Named turns come first, each shown by rows before and after it. Which turns, in which order, take the first row of each pair that follows to the second? Write the first one first, as in the answered first pair.
Q493:
[-11  15 -17   4   2  15  -9  -6 -19] |-> [ 20  10   1   4  13  12 -12  15 -13]
[ -1   9 -16   4  -1   6  -7  -8 -20] |-> [ 13  11  -5   9   7   7 -10   7 -16]
[ 12 -36  -8 -23 -14  11  20 -30 -12] |-> [-31  17  -9  37 -19  27   5  -4  -3]
[ 7 15  1 22 11 16  7 -1 17] |-> [ 26  -8   1  -4  12   8  14 -12  13]
Q287:
[ 4 11  3 10  3  7  2  3 11] |-> [  1   1  -5  -3  -1   5  10 -16   7]
[  0  -8  -5 -19   1   2  11 -16   4] |-> [ 14  -6   4 -19   3 -11  -4  11  -6]
[  7  -6   4 -14  -2 -15 -12  12 -20] |-> [ 1 16 12 19  3  5 -9 21 -1]
Q167:
[  2   3  -1   3 -10  -7   3   6  -4] |-> [  4  -3  -2  -4 -10  -5   6  -3  -1]
[-23   4 -21  -6   2   9 -13 -10 -10] |-> [ -6  -3 -11  -5  13  24   3 -19  11]
[ 34 -38  -1 -45   4 -15   1 -34 -16] |-> [58 -1 37 12 27 10 -7 17 18]
Q571:
[ 48   7  24 -20   2   9  11  40  15] |-> [-14  46   0  20 -12  34  17  21  28]
[ 15 -11 -13 -14 -20  -6  -9   1 -19] |-> [34 -8  3  0 -5 14  2  3  8]
[ 24   6 -16 -23  -5   3  -4 -15 -18] |-> [ 32  12  -7  -9   4  20   7 -15   4]
[-18   6 -35  -4 -32 -10  -7   4 -11] |-> [ 36 -18 -10 -24 -13 -13  -3  19  -4]
Now pairs of rows:
(two turns a pair)
[ -3   4  12   4  -2  -5 -11  13 -10] |-> [11 -3 19  2  6  7  2  2  5] : Q493 Q571
[47 -3 16  5 22 20 -2 35 10] |-> [-43  13 -40   2 -18  12  -3 -12 -20] : Q571 Q167
[-37   4  -8  -1 -26 -14 -24  13 -31] |-> [ 15   7  33  22   1   5 -19  44   2] : Q493 Q571
[ 9 13 -7  4 10 25  2 -4  0] |-> [ -1   5 -19 -10   3  16  -2 -14 -12] : Q167 Q167
[ 9 15 -3 24 -3 22 -6 21  2] |-> [33 -7  3  2  2 16 -1 19  2] : Q493 Q287
[-23  15  -8  18  -9 -14 -19  23 -33] |-> [ 22 -28   1 -25   3 -22  -3   5 -31] : Q571 Q167
[ 18 -30   6  14  24  34 -11 -26   1] |-> [ -3 -19  -3  27  19  40 -10 -30   3] : Q287 Q571
[ 33 -24   9 -44  -3 -23   2  -2 -13] |-> [  5  -4   4 -11  -1  22  35 -39  31] : Q571 Q493
[ 11   3  -4   2 -10   1 -11   9 -27] |-> [ 27   1   5   4  -1   7  -4  11 -15] : Q167 Q287
[  0 -25  -5 -26   3  -6   7 -24  -4] |-> [  8 -14   8   0  14  19  18 -21  24] : Q167 Q287
[-23  24  -1   1 -21 -24  -4  22 -11] |-> [-35  19 -12  -6 -24 -16   9  -6  -3] : Q287 Q287
[ 24 -23  14 -17  13  -1  -5 -11 -13] |-> [-15  -6  -5  -7  -4 -12 -20  -9 -33] : Q493 Q287
[47  9 23 -5 11  3 -6 16 12] |-> [-32  28 -21   2 -22  -1 -10 -17 -13] : Q571 Q167
[ 47 -28  28 -21  21   3   5 -27  10] |-> [ -6  23  19  39  15  33   5 -24  33] : Q167 Q287
[ 58 -31  18 -13  22  31  43 -29  33] |-> [-29 -28 -41 -37 -26  -7  18 -57 -33] : Q493 Q571
[-11  10 -52 -33 -14   0  12 -46 -14] |-> [ -7  32 -40 -17 -15 -26 -29  14 -42] : Q287 Q493
[-10   9  -5  16   4  12   5   5  16] |-> [ 9  2  4  7  7 -4 -8 26  4] : Q167 Q493
[-12 -13 -15 -17   5  -2   3 -22  -6] |-> [-31   8 -16  10   3   6  -3 -14   0] : Q167 Q571
[-22  28 -19   0  21 -18  -4   9   1] |-> [ 14  19  -1  -3  36 -11   4  17  15] : Q571 Q571
[ -9 -26  -7 -28 -10 -22  16  -2 -30] |-> [ -3 -24  -4 -25  -7 -28   8  10 -32] : Q287 Q493
[ 25 -28   1 -17  14  -9 -14 -16  -8] |-> [-17  -7 -16  -2  -3 -16 -28 -13 -25] : Q493 Q287
[ -5 -20  -9  -1 -16 -12 -18 -11 -37] |-> [ 33 -13  21  23  10  18   1   1   6] : Q571 Q287
[ 19 -16   1 -10   4  19  11 -34   0] |-> [ 34   2  23  12  14  14 -10  12  -1] : Q287 Q287
[  5   3 -20   6  -9  -4  -4  18   2] |-> [  6   4 -19  11  -7   6   4  11  14] : Q571 Q287
[-20  19 -11   3 -18   3   1  -4  -3] |-> [27  3 13 -6  0  7  8  7 11] : Q571 Q571
[-16  21  -2  25 -11  -7  -3  21  -5] |-> [-18  -5 -20  -9 -19 -17   5  -9 -18] : Q287 Q287
[ 34 -26  -4 -17 -10 -25  -2  11 -33] |-> [-21 -11 -32   0 -26   0  19 -34 -21] : Q167 Q493
[ -2 -12 -12  -5 -30  20  -2 -10  -1] |-> [ -9   2 -10  13 -30  23  -8   2   0] : Q571 Q493
[-40  20   3  17 -32  -2  16 -35  -1] |-> [ -8  18  24   9 -27 -38 -21  22 -33] : Q287 Q287
[  0  -9 -12  -4 -13   4  27 -14 -23] |-> [26  1 10 14  2 11 21 16 -8] : Q287 Q571
[-16   7 -15 -11   3  13   5 -39  -5] |-> [-13  10  -9  -3   8  19   8 -40   4] : Q493 Q287
